Rows swapped in pairs by one turn or mirror: which row each one swaps with:
J_863: [3.58, 1.39, 0.43, 0.92, 1.23, -1.97, 0.62, -0.64, 0.54, 0.79, 1.73, -2.04, -0.57, -0.18, 0.34, -1.53, -0.09, 0.37, 1.12, 0.73, 0.37, 1.07, 0.06]
J_41: [2.91, 1.05, 1.06, 1.65, -0.07, -0.81, 1.60, 0.85, 0.60, 0.36, 1.49, -1.68, -0.71, -0.73, 0.18, -1.42, 0.66, 1.00, -0.14, 1.22, 0.00, 1.09, 0.10]
J_527: [4.15, -1.51, -0.85, 0.99, -1.76, -1.83, -0.13, -1.01, 1.30, 2.08, 0.72, 1.56, -0.52, -0.72, 0.60, -1.80, 0.53, -0.18, 1.02, -0.53, -3.04, -1.13, 1.86]
J_353: [3.10, 0.25, 0.09, 1.96, 1.82, -0.97, 1.09, -0.36, 1.55, 0.22, 1.54, -0.22, -2.02, -1.42, 0.58, -2.09, 0.79, 1.65, 0.36, 1.18, 0.70, 0.56, -0.47]
J_591: [4.68, 0.46, 0.88, 1.49, 1.01, 0.62, 1.27, 0.72, 0.40, -0.10, 1.87, -0.56, -1.94, 0.71, -0.48, -1.67, 0.91, 1.27, -0.30, 0.49, -0.08, 0.59, 0.68]
J_552: [0.07, 0.81, 0.27, 1.54, 2.08, 0.63, -0.02, 1.98, 0.92, 1.33, 2.83, -0.58, -3.35, -1.11, 1.29, -2.16, -1.09, -1.60, 1.29, 0.22, -1.43, -1.10, 0.37]
J_763: [1.66, -2.48, -1.03, 1.17, 1.01, -2.09, 1.55, 0.17, -1.14, 0.92, 1.87, 1.30, -3.69, 0.35, -0.66, -0.83, -0.58, -1.74, -0.16, -0.65, -1.29, -1.21, 3.54]
J_834: [3.59, -1.42, -0.20, 1.10, -0.44, -1.72, -0.23, -2.41, 1.30, 1.46, 2.12, 1.10, -2.36, -2.34, 0.51, -1.56, 1.88, -0.55, 0.97, -0.33, -2.21, -0.54, 2.52]
J_330: [2.29, 1.68, 0.14, 0.81, 1.30, -0.93, 1.55, 0.21, 1.28, 0.99, 1.73, -1.15, -0.09, 0.68, 0.09, -1.17, 0.27, 1.66, 0.26, 0.08, -0.12, -0.34, -0.19]
J_645: [2.55, -0.89, -0.74, 0.60, 0.43, -0.85, 0.20, -0.93, 1.55, -0.03, 1.40, -2.35, -1.18, -0.04, 1.15, -0.09, 0.07, -4.30, 1.27, -0.64, -0.14, -1.29, 1.94]
J_852: [3.03, -1.90, -0.62, 1.28, -1.60, -1.53, -1.02, -1.06, 1.82, 2.14, 0.98, 1.20, -0.89, -1.10, 1.06, 0.23, 1.74, -0.89, 1.18, 0.48, -2.97, -1.60, 2.19]
J_52: [2.93, -1.72, -0.06, 1.32, -1.55, -1.07, 0.15, -1.09, 2.11, 1.56, 0.62, 2.10, -1.62, -1.39, 1.14, -0.50, 0.45, -0.24, 0.83, -0.25, -3.65, -0.07, 1.88]
J_452: [1.98, -1.84, -1.09, 1.53, -0.23, -1.68, 1.61, 0.16, -1.21, 0.26, 1.82, 0.64, -4.17, 0.84, -0.15, -0.23, -0.85, -1.21, 0.60, -1.78, -1.38, -0.88, 3.50]
J_34: [2.38, -0.59, -0.51, 1.51, 1.21, -1.58, 0.93, 2.01, 1.16, 2.73, 0.41, -0.01, -1.58, 0.02, 0.52, 0.44, 0.38, -1.59, 0.31, -0.30, 2.29, -2.35, -0.07]
J_565: [4.34, -1.21, 0.49, 0.93, -0.72, 0.47, 0.08, -1.70, 0.88, 1.20, 0.81, 1.79, -2.89, -0.40, 0.73, -1.40, 1.43, -0.55, 1.79, -0.62, -3.59, -0.88, 1.43]
J_995: [3.32, -0.96, -0.07, 0.11, 0.64, -2.33, 1.33, 1.19, -0.08, 2.90, 1.22, 0.87, -2.01, 0.82, 0.64, 1.77, 1.00, -1.61, 0.85, -0.68, 1.34, -1.13, 1.61]
J_72: [2.10, -0.24, -0.56, 0.42, 1.21, -0.53, -0.62, -1.08, 2.67, 0.28, 1.07, -1.60, -0.78, -0.57, 0.93, 0.47, 0.91, -3.73, 1.12, 0.08, -0.80, -1.00, 2.43]
J_837: [3.42, -1.85, -1.34, 0.74, -0.91, -1.32, -1.09, -1.72, 1.93, 2.42, 0.90, 2.62, -1.45, -1.33, 0.37, -1.13, 0.13, -0.53, 0.51, -0.10, -1.73, -0.70, 1.17]
J_807: [2.94, -1.21, -2.50, 0.75, -1.09, -0.69, 0.05, -1.20, 1.58, 2.58, 1.35, 1.59, -0.55, -0.74, 0.48, -1.05, 1.29, -0.89, 1.67, -0.29, -3.24, -0.73, 2.12]
J_375: [3.52, -1.84, -0.05, 1.96, -1.18, -1.38, -0.27, -1.49, 1.25, 1.29, 0.41, 2.32, -0.74, -1.76, 1.25, -1.12, 0.52, -0.59, 1.12, 0.79, -2.82, 0.30, 0.99]
J_20: [3.92, -2.04, -1.46, 1.28, -1.24, -0.76, -1.52, -1.25, 2.64, 1.26, 0.99, 1.46, -2.01, 0.52, 0.93, -1.32, 0.74, -1.13, -0.30, -0.52, -2.18, -1.45, 1.34]
J_950: [2.00, -0.90, -1.42, 1.43, -0.20, -1.97, 2.27, -0.37, -1.50, 0.50, 2.92, 1.29, -3.77, -0.12, -0.36, -0.63, -0.13, -1.75, 0.54, -0.68, -1.37, -1.98, 3.36]
J_742: [4.75, -1.50, -0.08, 1.55, -0.09, -0.25, 0.06, -1.75, 1.73, 1.42, 1.29, 2.96, -1.54, -0.81, 0.89, -0.68, 0.95, -0.04, 1.02, -0.28, -2.89, -1.04, 1.63]
J_989: [2.64, 0.79, 0.39, 1.86, 1.02, -1.28, 0.86, 0.63, 1.62, -0.27, 1.35, -1.66, -0.15, 0.55, 0.74, -0.16, 0.42, 1.20, -0.04, 1.65, 0.28, -0.07, 0.11]
J_683: [4.17, 0.87, 0.75, 1.53, -0.22, -1.30, 1.24, 1.30, -0.12, -0.44, 1.73, -1.56, -2.26, -0.19, 0.29, -2.73, -0.73, 0.51, 1.24, 1.55, -0.02, -0.42, 0.25]
J_640: [2.54, -0.54, -1.03, 0.77, 0.77, -1.63, 1.06, 0.85, 1.48, 2.19, -0.41, 0.56, -1.81, -0.13, 0.43, 1.63, 0.92, -0.65, 1.07, 0.34, 2.02, -1.68, 0.63]
J_577: [1.87, 0.37, -0.34, 1.36, 1.13, -1.18, -0.47, -0.58, 2.03, 0.56, 1.92, -1.62, -0.84, 0.46, 1.77, 0.75, -0.20, -4.21, 1.40, -0.26, -0.49, -0.06, 1.33]
J_557: [4.55, 0.90, 0.41, 1.67, 0.48, -1.92, 0.51, 0.64, 0.41, 0.55, 1.52, -2.58, -1.47, 0.97, 0.57, -1.40, 0.82, 0.64, 1.21, -0.12, 0.29, -0.44, -0.45]
J_791: [4.30, 1.32, -0.13, 1.87, 0.76, -0.30, 1.00, -0.49, 0.98, 1.10, 0.51, -1.32, -0.64, 0.04, -0.08, -1.14, 1.21, 0.54, 0.17, 1.40, 0.35, 0.51, -0.28]
J_12: [2.04, -1.01, -0.82, 1.12, 0.13, -2.02, 1.07, 0.94, 0.02, 3.03, -0.14, 0.38, -0.95, 0.16, 0.71, 0.72, 1.52, -2.29, 0.86, 0.22, 1.31, -1.83, 0.07]
J_40: [2.24, -1.13, -1.15, 1.47, -0.26, -1.58, 0.43, 0.83, 1.05, 2.27, 0.69, 1.45, -1.70, 0.19, 0.34, 1.66, -0.11, -1.84, 0.55, -0.28, 1.96, -2.08, -0.05]
J_219: [2.04, -0.92, -1.17, 0.90, 1.18, -1.57, 0.16, -1.35, 1.98, 0.51, 0.91, -0.83, -1.15, 0.62, 1.51, -0.02, 0.03, -4.50, 0.94, -0.73, -1.53, -1.15, 2.46]
J_509: [0.83, 0.01, 0.15, 1.70, 1.72, 1.47, -0.02, 2.11, 0.67, 1.67, 1.74, -1.11, -4.11, -0.27, 1.10, -2.17, -0.73, -1.57, 0.34, -0.13, -1.25, -1.01, -0.14]
J_63: [4.22, -0.48, -0.55, 0.55, 0.52, -1.20, -1.04, -1.38, 0.84, 1.46, 0.57, 2.66, -1.37, -0.64, 1.54, -0.88, -0.07, -0.23, 1.02, -1.50, -2.80, -0.05, 2.63]
J_769: [2.47, -1.41, -1.03, 0.78, 1.32, -0.81, -0.11, -1.08, 1.72, -0.02, 1.71, -1.71, -0.34, -0.06, 1.69, -0.36, 0.22, -4.41, 1.05, -0.34, -1.34, -1.32, 1.86]
J_178: [0.91, 0.35, 0.89, 2.15, 2.51, 1.16, 0.72, 1.95, 0.35, 1.09, 2.31, 0.70, -3.89, -0.26, 1.30, -1.59, -0.83, -1.80, 0.22, 0.38, -1.45, -1.24, 0.07]
J_429: [0.13, 0.82, -0.36, 1.80, 2.30, 1.08, 1.01, 1.55, 0.54, 1.67, 2.95, -0.15, -3.53, -0.32, 2.13, -1.34, -0.67, -1.15, 0.39, 0.28, -1.50, -1.29, 0.49]
J_23: [3.06, -1.42, -0.88, 0.57, 0.13, -1.74, 1.23, 1.54, 0.25, 2.83, 0.60, 1.17, -1.37, -0.39, 0.75, 1.42, 1.24, -1.47, 1.14, -0.35, 1.58, -1.84, 0.19]
J_238: [2.07, -2.00, -1.64, 0.76, -0.29, -0.93, 0.94, 0.52, -1.27, 0.10, 1.87, 1.20, -4.23, 0.27, 0.42, -0.29, -1.18, -0.37, -0.10, -0.50, -2.41, -1.47, 3.31]
J_922: [1.26, 0.43, 0.90, 1.63, 1.32, 1.61, 0.59, 1.73, 0.65, 1.39, 1.39, -1.03, -4.23, -0.28, 0.98, -2.42, -0.78, -1.63, -0.34, 0.00, -2.40, -1.28, 0.69]
J_967: [3.35, 0.77, 2.02, 1.62, 0.44, -1.59, 0.78, -0.15, 0.71, 0.98, 2.01, -0.57, -0.14, -0.67, 0.62, -1.33, 0.35, 0.91, -0.48, 1.11, -0.01, 1.12, 0.63]
J_697: [1.31, 0.37, 0.17, 0.98, 1.53, 1.03, 0.12, 2.23, -0.54, 1.16, 2.21, -1.66, -4.00, -0.46, 1.45, -1.68, -0.77, -0.60, 0.40, 0.51, -2.13, -1.12, 0.51]
J_475: [1.04, 0.88, -0.29, 1.91, 2.69, 0.90, 0.87, 1.79, 1.12, 1.39, 2.59, 0.07, -3.84, -0.48, 1.43, -2.04, -0.71, -1.57, 0.61, 0.66, -1.64, -1.61, 0.12]
J_949: [4.41, 1.31, 0.99, 1.41, 0.58, 0.07, 1.12, -0.56, 0.11, 0.36, 2.00, -1.09, -1.19, 0.24, 0.34, -1.87, 1.52, 0.41, 0.15, 1.53, 0.00, 0.46, 0.11]
J_893: [2.79, -1.32, -0.89, 1.00, 0.80, -1.26, 0.56, 1.15, 1.92, 2.86, 0.13, 0.48, -2.69, 0.41, 1.64, 1.08, -0.16, -1.36, 0.60, -0.55, 2.02, -1.74, 0.51]
J_783: [1.33, 0.76, -0.49, 2.55, 1.80, 2.14, 0.60, 1.99, 0.54, 1.34, 2.06, -0.38, -3.31, -0.58, 1.23, -2.35, -0.82, -2.19, 0.15, -0.72, -1.87, -0.95, 0.37]
J_51: [2.59, -1.51, -1.14, 1.99, -0.07, -1.10, 2.50, 0.89, -1.39, 0.34, 1.19, 0.71, -4.18, 0.38, -0.44, -0.57, -0.87, -0.77, 0.25, -1.07, -1.94, -1.01, 3.21]
J_457: [2.72, -1.26, -0.79, 1.00, 0.97, -1.99, 1.31, 1.41, 0.97, 2.86, 0.47, 0.65, -1.89, 0.71, 1.69, 0.94, 0.54, -0.62, 0.21, -0.14, 2.02, -2.14, 0.24]
J_35: [0.69, 0.77, 1.19, 1.64, 1.38, 0.94, 0.76, 1.84, 0.41, 1.69, 3.15, -0.72, -4.09, -0.42, 1.56, -1.46, -0.97, -0.94, 1.15, 0.15, -0.52, -1.89, 0.76]
J_954: [3.32, 1.42, 0.05, 0.59, 0.63, 0.23, 0.06, 0.24, -1.00, 0.37, 0.47, -0.51, -0.64, -0.52, 0.21, -2.51, 0.56, 0.30, -0.02, 0.37, 0.68, 0.16, -0.15]
J_861: [1.74, -0.42, -0.29, 0.21, 1.77, -0.60, 0.05, -1.01, 2.59, -0.12, 1.76, -1.09, -0.57, 0.65, 1.82, 0.25, 0.19, -3.88, 0.61, -0.23, -1.06, -0.18, 1.24]
J_292: [1.91, -0.88, -0.47, 1.35, 2.35, -1.52, -0.06, -0.44, 2.81, 0.37, 1.53, -0.72, 0.12, 0.57, 1.37, 0.60, -0.38, -3.55, 0.41, -0.68, -1.08, -0.75, 1.98]
J_412: [2.03, 0.29, 0.78, 1.27, 2.90, 0.51, -0.44, 1.33, 1.08, 0.61, 2.75, -0.14, -3.59, -1.59, 1.14, -1.72, -1.71, -1.07, 0.29, 0.79, -2.51, -1.06, 0.89]
J_326: [1.85, -0.44, -1.01, 1.80, -0.36, -1.52, 2.48, -0.14, -1.52, 0.62, 1.81, 1.34, -3.76, 0.86, 0.22, -0.41, -0.46, -1.28, 0.17, -2.20, -1.35, -1.17, 3.09]
J_812: [4.45, -0.75, -0.23, 1.34, -0.47, -0.81, -0.37, -2.45, 2.37, 1.96, 0.63, 1.44, -1.10, -0.76, 0.31, -0.13, 0.87, -0.39, 0.61, -0.55, -2.94, -1.28, 1.90]
J_335: [1.95, -1.24, -0.55, 1.78, 0.20, -1.44, 1.85, 0.33, -2.14, 0.27, 2.46, 1.51, -3.72, 0.21, -0.05, -0.17, -0.09, -2.52, 0.57, -0.72, -1.65, -1.12, 3.20]
J_744: [3.52, 1.20, 0.36, 1.32, 0.63, -1.08, 0.78, 0.54, 1.39, 0.91, 0.98, -1.34, -0.08, 0.66, 0.88, -2.59, 0.14, 1.16, -0.29, 0.92, -0.25, 0.45, 0.09]
J_786: [3.75, -1.42, 0.05, 0.88, -1.53, -1.27, -0.74, -0.39, 2.32, 1.52, 1.78, 2.20, -3.41, -0.23, 1.26, -2.12, -0.37, -0.71, 0.40, 0.53, -2.92, -1.34, 2.61]
J_959: [3.31, -2.26, -0.34, 1.27, -1.04, -1.49, -0.91, -1.89, 0.35, 1.54, 1.44, 1.47, -1.87, -0.52, 2.47, -1.17, 0.49, -0.28, 0.67, 0.01, -3.54, -0.34, 1.00]
J_296: [1.31, -1.15, -1.89, 1.50, -0.06, -0.97, 2.18, 0.20, -1.77, 0.27, 3.17, 1.40, -3.28, -0.37, 0.42, -0.09, -0.37, -1.37, 0.55, -1.04, -1.59, -1.82, 3.07]
J_196: [1.55, -1.82, -1.86, 1.81, -0.45, -0.76, 1.77, 0.05, -0.80, -0.09, 2.64, 1.50, -3.96, 0.04, 0.33, -0.62, -0.90, -1.86, 1.23, -0.22, -1.10, -1.12, 3.60]
J_298: [1.78, -1.09, -0.53, 0.49, 1.74, 0.58, -0.11, -0.23, 2.19, -0.16, 1.09, -0.44, -0.65, 0.17, 1.22, -0.41, -0.29, -4.27, 1.09, 0.33, -1.21, -0.76, 0.16]
J_190: [1.11, -1.24, -1.66, 1.15, -0.46, -1.95, 1.70, 0.26, -1.31, 0.43, 2.27, 1.80, -3.79, 0.07, -0.05, -0.45, -0.75, -1.29, 1.01, -0.66, -0.61, -0.75, 3.27]
J_512: [2.45, -1.06, -1.13, 0.70, -0.44, -1.96, 1.79, -0.28, -2.52, 0.61, 1.58, 1.47, -4.35, -0.56, -0.35, -0.67, -0.16, -0.92, 0.13, 1.01, -1.05, -1.06, 2.46]
J_928: [3.81, -0.27, 0.44, 1.70, 0.70, -0.96, 0.19, 0.68, -0.40, 0.37, 2.69, -1.25, -0.59, -0.24, 0.84, -1.54, 0.01, 1.52, -0.77, 0.93, 0.22, 0.49, -0.44]
J_592: [0.65, -0.44, 0.58, 1.40, 2.97, 0.24, 0.47, 1.77, 0.15, 1.75, 1.67, -1.08, -3.65, -0.55, 0.92, -2.35, -0.61, -1.91, 0.86, 0.44, -1.59, -1.41, 0.12]

J_527 pairs with J_744
J_742 pairs with J_949
J_786 pairs with J_683
J_852 pairs with J_989
J_34 pairs with J_219
J_697 pairs with J_238
J_893 pairs with J_645
J_353 pairs with J_834
J_592 pairs with J_763
J_412 pairs with J_512
J_837 pairs with J_863
J_298 pairs with J_995
J_457 pairs with J_769
J_791 pairs with J_812
J_41 pairs with J_52
J_565 pairs with J_591
J_928 pairs with J_959

